In the rows, 128 means zero.
Named turns come first, each shown by rows before and after it. Which turns, in which order, take the first row of each pair that follows to the second? Write the first one first, as in the answered first pair.
Zafop:
[142 126 119 100 132 127 126 111 142 133 120 127 130 118 130  70 121 112
 114 155 123 126 151 119 126 135 113 159 116 125] => [132 136 115  90 135 121 127 121 139 112 121 120 123 115 142  82 126 111
 115 154 127 130 150 118 124 129 106 165 133 126]
[146 184 118 142 149 142 107 145 147 170 103 156 123 112 134 149  99 133
 154 137 156 117 108 123  89 120 142 105  81 142] => [152 168 123 138 109 120 129 143 153 172 105 158 166  97 120 128 121 139
 151 136 151 139 110 106  95 124 139 101  84 136]
[ 89 105  95 108 215 143 112 126 169 101 137  71 104 124 131 124 107 129
 144 137 116 126 155 163 109 127 108 123 131 124] => [120 108  91 142 199 156 125 121 173 143 140  89 134 134 121 103 105 127
 140 152 113 102 165 155 139 141 126  97 100 149]
sesef:
[154  92 150 145 177 205 108  98 178 174  95 106 151 127  88  63 153 125
 109 107 144 109 149 143 171 137 119 100 123 162] => [150 134 157 151 146 178 131  87 157 197  74 136  96 151  95 124 143 104
 114 100 161 114 171 162 165 112 138  66 116 177]
[116 123 108 148  93 117 104 117  88  90 141 122 162 132 125 109 151 142
 128  89 134 131 117 106 157 136 134 163 144  98] => [134 125 128 152  69 103 124 113  86 132 134 133 164 128 126 136 155 141
 126 106 148 152 130 109 146 125 138 140 139 120]
[103  78 116 144 132  97 106 131  69  72 125 110 141 139 115 147 140 176
 136 103 136 119  95 136 163  82 121 184 157  84] => [150  60 130 161  90  78 127 120  79 114 119 118 206 129  98 110 147 162
 124 118 150 126 115 138 177 106 136 157 134 102]
[125 118 120 123  98  98 122 133 103 112 113 133 124 116 143 147 160 112
 149 104 121 146 131 105 116 121 134 123 129 135] => [119 112 123 118 115 105 100 138  97  84 113 124 123 122 146 141 164 120
 154  97 119 131 131  97 113 122 118 136 140 121]
Nonu:
[132  99 120 117  76 104 140 117 113 116 121 137 180 119 135 103 152 125
 117 118 119 150 139 113 114 132 123 139 141 114] => [136  88 114 102 128 144 135 131 137 104 130 116 182 110 141  87 141 116
 116 138 103 131 139 123 125 147 119 147 149 119]
[114 163 167 166  65 150 127 123 121 133  67 128  74 173 161 210  98 123
 112  86 210 168 114 156 169 117  96 125 167 133] => [103 137 154 137  66 134 102 120 101  95  62 100 109 159 165 181 119 132
 123  66 202 180  86 140 146 130  88 179 182  98]
[129 132 119 127 173 150 115 138 138 134 134 129 125 140 125 110 112 131
 125 119 120 112 118 111 146 126 117 137 126 138] => [122 141 125 142 154 146 129 134 117 163 133 137 113 147 125 139 115 125
 130 126 131 117 124 112 152 113 144 101 124 160]
Then:
(2 to 3 turns a pair)
[173 147 184 124 182 158 117 114 132  94 131 112  96  96 127 127 140 154
 115 144 137 111  91 106 140 171  76 131 136  96] => [182 136 191 122 163 138 118 116 134  91 145  97 122  87 120 102 153 157
 115 140 141 119  98  94 136 176  89 130 144  88]	Zafop, Zafop, Zafop
[ 84 172 112 113 160 126 112 141 141  99 117 134   7 148 147 185 117 124
 124 134 127 112 124 152 122  97 144  93 155 127] => [104 172  87 155 182 182 102 140 151 129 131 130  57 170 136 135  91 137
 112 139 106  73 122 154 160 127 138  80 132 146]	Zafop, sesef
[147  94 138 117 106 120 131 122 114 113 118 120 188 120 112  87 137 137
 130 125 125 148 120 115 129 155 126 150 132 106] => [142 101 143 109  99  97 145 116 103  97 119 122 164 115 114 120 158 139
 136 113 134 170 111 121 107 133 126 162 140  95]	sesef, Nonu
[153 126 146 124 102  99 159 123 116 152 126 144 139 114 140 132 135 102
 136 135 140 144 144 135 122 107 140  91 110 148] => [145 105 133 105 174 137 126 139 155 132 135 119 148 101 138  88 121 108
 135 144 120 136 130 135 130 134 118 124 117 137]	Nonu, Nonu, Nonu
[143 158 126 128 128 134 162 133 140 174 102 161  81 129 154 168 110  93
 147 150 137 109 135 149 130 107 148  72 123 169] => [160  97 119 111 162 168 146 131 169 147 121 111 189 116 138  60 125 117
 135 163 110 106 124 133 149 166 135 125 107 143]	sesef, sesef
[142 165 120 148 103 115 114 109  81 177 173 177 175 107 126 104  97  80
 122 145 140 108 147 102 152 121 152 104 118 133] => [116 181  98 142 155 148  87 124 101 147 186 155 140 119 120 110  89  92
 117 141 129  87 136 103 169 128 134 113 142 123]	sesef, sesef, Nonu
[161 161 142 167 132 159 144 141 143 205 116 157 119 134 136 118 113 109
 147 170 156  98 145 155 173 105 141  90 101 184] => [145 132 130 149 206 187 106 158 151 144 145 109 159 122 135  64 113 135
 155 159 134  81 105 149 178 146 105 147 116 147]	sesef, sesef
[102 190 118 147 104  54 143 116 131  97  94 149  87 144 166 115 154 122
 170  93 175 135 154 128 146  43  71 165 189  90] => [103 174 118 125 200 120 128 132 182  82 115 124  67 138 159  80 133 117
 161 112 148  97 145 146 147  72  47 159 183  95]	Nonu, Nonu
[133 158 188 123  83  68 187 103 138 147 104 158  44 105 108 168 138 115
 150 114 131 149 169 153  90  94 148 109 111 140] => [132 133 163  80 204 137 160 135 208 113 118  98  49  79 105  89 111 112
 149 145  95 123 149 168  88 145 116 145 112 121]	Nonu, Nonu, Nonu
[143  77 108 104 156 133 102 139 146  62 140  70 183 110 129  52 140 148
 127 126 111 134 106 120 124 159 107 185 143  89] => [102 168 124 130 116 107 137 140 112 106 112 137  40 137 158 211 120 121
 149 122 143 151 136 140  94  71 121 111 158 118]	sesef, sesef
